One turning vector, and how many ticks it has turned
The counts run from 0 to 177.
[149 151 143 165  89 127 145 177 191 119 126 123 115  86 128 159 162 109
 143 111  58 157 107 116 139 107 128 124 123 131 143 190 137 140 159  99
  99 130  99 159 138 139 148 111 167 127 150 132 115 158 165 121 138 170
 153  97 120]  100
[152 157 145 172 122 108 135 171 186 114 164 125 103 139 130 164 191 134
 129 144 117 134 157  90  87 155 148 130 162 119 140 137 118 139 180  98
 120 121  78 134 128 121 151  89 155 104 125 151 126 144 176  87 138 118
 148  87 157]  54
[135 141 137 145  99 137 145 181 180 136 132 168 106 118 109 177 154 109
 120 104 109 113 112  98 136 138 118  89 143 150 105 166 147 118 136 132
  99 167 107 137 144  99 126  97 185 129 188 106 120 153 159 100 135 154
 118 154 157]  169
[147 149 147 152 116 123 161 177 198 140 146 140 109 140 118 150 168 108
 158  81  83 119 142 102  86 145 104  82 165 164 109 147 148 116 116 105
 118 117 116 162 128 111 148 111 171  94 136 158 126 155 166 107 159 150
 158 142 150]  66
[138 160 159 139  89 120 154 177 199 117 121 138 140 106 113 185 161 117
 129 102 116 139  99 114 162 146 107 120 157 153 110 121 153 105 148 133
  92 147 104 157 151 102 124 123 163 124 197 144 114 171 132 121 132 137
 125 135 143]  5
[161 163 149 158 128 121 148 176 187 138 153 137 108 145 137 156 178 111
 144 103  91 128 144  95 100 151 131  91 168 141 132 148 138 125 136 125
 133 120  93 175 127 123 160  94 163  97 124 154 126 141 178  98 146 138
 160 122 160]  61
[147 127 141 172  96 127 141 181 224  92 140 137 115  87 107 151 175 110
 143 105  67 148 121 110 119 114 137 126 111 117 139 181 142 141 136 104
 119 119  96 155 156 128 145 107 151 109 161 146 110 136 169 123 124 161
 132  94 146]  95
[140 165 120 183  76 130 161 160 175 120 123 119 115  84 154 191 130 116
 145 106  87 162 107 119 113 118 108 136 145 147 136 176 151 126 160 106
  88 135 119 128 128 128 139 117 177 112 130 140 119 165 167 112 143 161
 157 113 115]  106
[148 187 146 168  78 125 148 163 180 120 117 135 128 118 117 213 154 113
 105 121 132 141 107  93 143 151 121 138 162 144 120 146 162 117 159 140
  73 168 103 139 147 112 110 103 174 126 162 138 114 166 147  93 135 127
 128 130 150]  9
[146 154 147 160 142 117 145 163 196 116 167 141 102 132 142 146 190 137
 152 125 116 136 121  84  97 159 138 102 161 133 142 118 125 129 164 115
 129 121  76 164 127 124 141  73 153  99 132 147 126 129 177  89 140 122
 145 115 173]  56
[152 141 142 149 122 122 163 189 173 118 120 117  99  99 134 165 163 171
 147  94 119 134  96  96 150 143 116 102 178 164  97 125 134 113 177 107
 109 162 122 148 133 128 158 105 154 113 168 112 122 184 146 104 121 161
 144 111 143]  139
[133 140 130 179 116 121 132 150 190 116 149 150 110 104 136 196 155 108
 110 123 113 125 134 101 119 139 147 123 130 121 147 150 145 141 180 135
  99 164  89 118 140 135  99 102 191 138 165 125 141 138 172  69 133 125
 126 107 170]  18
[123 172 141 168  77 104 155 182 163 145 116 134 145 113 124 190 159 126
 144 135 131 137 120  95 113 140 116 125 155 130 109 147 123 121 161  70
 117 154  83 115 116  87 156 118 158 120 151 115 148 152 171 118 176 148
 128 122 114]  39
[134 159 156 164 120 103 163 161 214  99 137 132 119 114 124 179 151 143
 132  77 136 127 131 119 120 132 141 144 180 152 122 106 126 131 184 114
  86 153 131 105 133 143 128 117 164 116 159 146 134 175 146  84 126 127
 154  94 141]  147
[145 133 151 163 106 109 157 183 187 123 131 115  99 101 127 178 146 166
 146  99 106 131 125 114 137 133 111 122 186 156 107 126 128 121 180  93
 104 152 122 114 138 144 159 136 158 108 168 136 120 189 139  95 127 152
 143  92 124]  141
[141 144 161 148 115 116 143 168 200 138 146 135 100 134 113 137 182 107
 158 103  65 105 147 111  86 129 131 103 153 151 124 152 120 135 138  94
 123 123 104 151 116 133 153 106 176 114 150 145 134 158 175 102 159 136
 160 122 138]  64
[123 131 128 181 108 123 154 182 188 144 139 164 151 114 138 172 132 110
 150  95 108 122 167 112 118 146 129  82 126 125 134 167 137 117 127 103
 123 146  80 130 136  92 146 115 184 110 165 127 156 131 188 101 156 151
 139 111 143]  29
[148 139 137 160 125 115 140 208 186 111 130 136  93 110 107 154 150 153
 152 105 101 122 121 105 130 113 152 108 146 133 119 167 131 113 155  77
 139 148  81 142 108 121 164  91 157 121 178  99 117 162 147 121 134 142
 129  86 125]  131
[158 169 151 149 123 113 165 177 174 117 123 124 110 111 147 183 156 150
 131  85 132 151 117  92 151 146 119 125 189 159 112 115 142 126 177 127
  99 162 131 131 126 137 156 122 164  99 148 142 130 173 152  91 124 146
 154 111 143]  144
[139 118 141 178 115 125 138 165 187 124 159 143 121 101 147 189 148 103
 134 120  96 130 165 118 138 139 131  99 113 116 153 150 151 124 173 140
 127 143  68 122 140 123 125 129 202 114 159 132 145 121 173  78 139 132
 123 101 169]  22
[148 127 144 153 110 128 138 185 208  89 142 132 116  91 107 148 188 110
 140 111  68 156 111 106 142 111 138 122 121 118 145 172 147 147 152 113
 130 117  90 164 146 121 150 108 150 116 164 144 111 124 165 125 128 153
 129 100 147]  94
[136 115 138 171 123 124 138 159 187 120 159 139 121 102 156 182 147 101
 139 110 108 136 138 114 139 147 121  92 116 124 146 131 157 124 174 146
 128 142  72 135 144 117 115 117 190 112 165 137 142 117 167  77 128 129
 122 120 186]  21
[125 155 137 160  97 112 149 144 184 110 134 114 109  67 162 177 132 117
 158  93  91 171  83 119 126 101 103 127 135 155 136 145 155 117 194 108
 100 133 100 131 115 119 128 123 176 112 151 130 129 159 142 108 145 152
 150 127 140]  109
[141 171 154 142 100 112 165 174 184 138 122 142  98 134 109 162 166  98
 141  89  88 122 125  98  81 117 114 121 169 156 108 163 136 138 144  98
  99 142 131 143 111 119 154 114 175 111 137 143 135 160 174 108 162 150
 150 155 122]  70
[146 143 149 166 118 102 138 162 181 110 171 116 101 129 141 169 185 142
 143 140 124 142 136  98 108 161 112 114 168 128 139 103 139 119 194 115
 136 120  70 138 138 103 154 117 154  90 134 159 124 134 164  95 136 121
 127 107 171]  52
[132 139 150 154 107 130 154 175 154 128 128 143 109 101 149 189 158 118
 118 118 131 146 101  94 158 140 103 102 145 142 103 150 138 141 167 132
 100 175 104 125 146 113 134 118 190 112 175 114 142 142 171  84 139 165
 127 151 157]  175
[143 129 151 153 120 118 145 183 213  74 155 134 111  93 109 154 185 111
 125 110 102 168 110 103 131 119 118 127 132 107 141 132 157 143 169 135
 140 119 104 142 152  95 143 127 136  99 166 151 117 104 164 106 119 148
 108 124 169]  88
[157 185 139 141 128 131 144 187 201 121 143 155 130 152 109 181 156  93
 118  78 113 130 149  94 144 139 155 119 149 129 142 135 168 104 150 156
 122 147  95 164 122  97 134 101 179 113 165 146 119 144 147 101 134 124
 138 118 160]  159
[118 172 129 174 113 109 154 154 181  95 145 121 105  83 147 179 130 113
 148  97 115 173 112 116 115  94 129 152 137 124 153 133 161 126 212 112
 127 145  83 108  87 119 133 118 176 109 147 125 137 141 158  98 149 129
 144 108 137]  115
[158 158 135 161 112 127 160 202 166 121 121 133 101 113 122 177 152 170
 138 104 112 132 119  94 134 134 129 108 178 148  97 166 124 114 156  93
 110 162 118 130 123 135 166 101 151 116 151 112 123 185 154 111 137 161
 142  96 115]  137
[141 148 150 158 108 118 155 170 205 134 147 150 104 138 111 140 173 112
 158  88  88 114 150 103  78 133 121  95 165 159 117 148 130 128 127  96
 116 111 112 154 124 125 146 101 166 107 146 152 134 160 173 103 147 140
 154 134 139]  65
[135 168 136 177  93 101 154 168 174 125 144 125 131 115 136 196 171 154
 136 141 150 141 114  85  96 162 103 132 179 128 115 122 132 114 174  90
 113 154  84 116 135  85 146 116 141  99 135 137 132 154 164 109 149 129
 120 132 149]  45
[148 139 145 148 128 116 144 209 170 115 132 124  90 116 107 156 159 145
 151 107  97 140 129 108 143 119 142  95 142 132 119 161 139 104 167  92
 159 141  75 150  96 110 170  97 165 104 178  96 111 150 137 121 132 142
 133  90 132]  130
[152 161 163 143 131 113 157 173 182 113 121 116 106 111 150 176 166 143
 135 100 123 148 116 100 160 134 130 129 183 153 115 102 136 129 204 126
 106 159 121 129 123 139 153 126 171 107 152 141 134 178 141  87 133 140
 156 101 138]  145
[125 173 135 164 114 117 160 155 170 101 146 107 107  87 163 181 126 109
 140  86 113 180 109 123 128 101 110 133 145 134 150 124 168 120 205 120
 128 138  89 118  91 109 139 128 176 102 139 123 135 139 152 107 144 135
 148 113 145]  114
[150 150 140 175  97 118 171 181 178 116 129 124 100 110 134 185 140 166
 134  92 128 128 135 104 126 143 122 129 186 156 102 134 128 120 169 101
  95 159 133 112 141 150 152 129 161 101 151 133 121 189 148  90 122 150
 145  89 124]  142
[136 156 143 179 105  93 144 157 192 114 152 126 115 117 124 171 188 153
 139 149 134 131 120  93  84 142 129 138 171 116 133 112 121 128 191  84
 111 136  73 115 132 102 135  93 142 116 144 140 135 145 168  96 145 119
 127 106 154]  49
[150 161 148 152 118 120 150 173 214 109 152 151 123 149  98 188 145 102
 114  82 103 118 179 129 134 131 156 132 152 128 143 131 157 113 151 140
 118 136 104 131 125 112 134 122 179 106 166 154 117 145 139  93 130 113
 137  89 146]  157
[145 149 155 140 108 109 156 173 192  81 148 122  94 122 104 178 178  95
 110 117 117 173 121  98 128 115 108 142 157 112 120 129 165 147 190 131
 136 141 121 121 127  92 155 151 147  85 141 155 122 110 167  95 125 140
 107 138 154]  83
[143 132 157 159 123 102 136 167 201 118 171 122  93 134 128 146 196 131
 158 120  81 119 153 113 100 147 129  99 157 135 147 129 124 126 160 105
 136 105  86 155 134 128 152 108 164 104 151 158 122 143 160  85 136 120
 143 100 169]  58
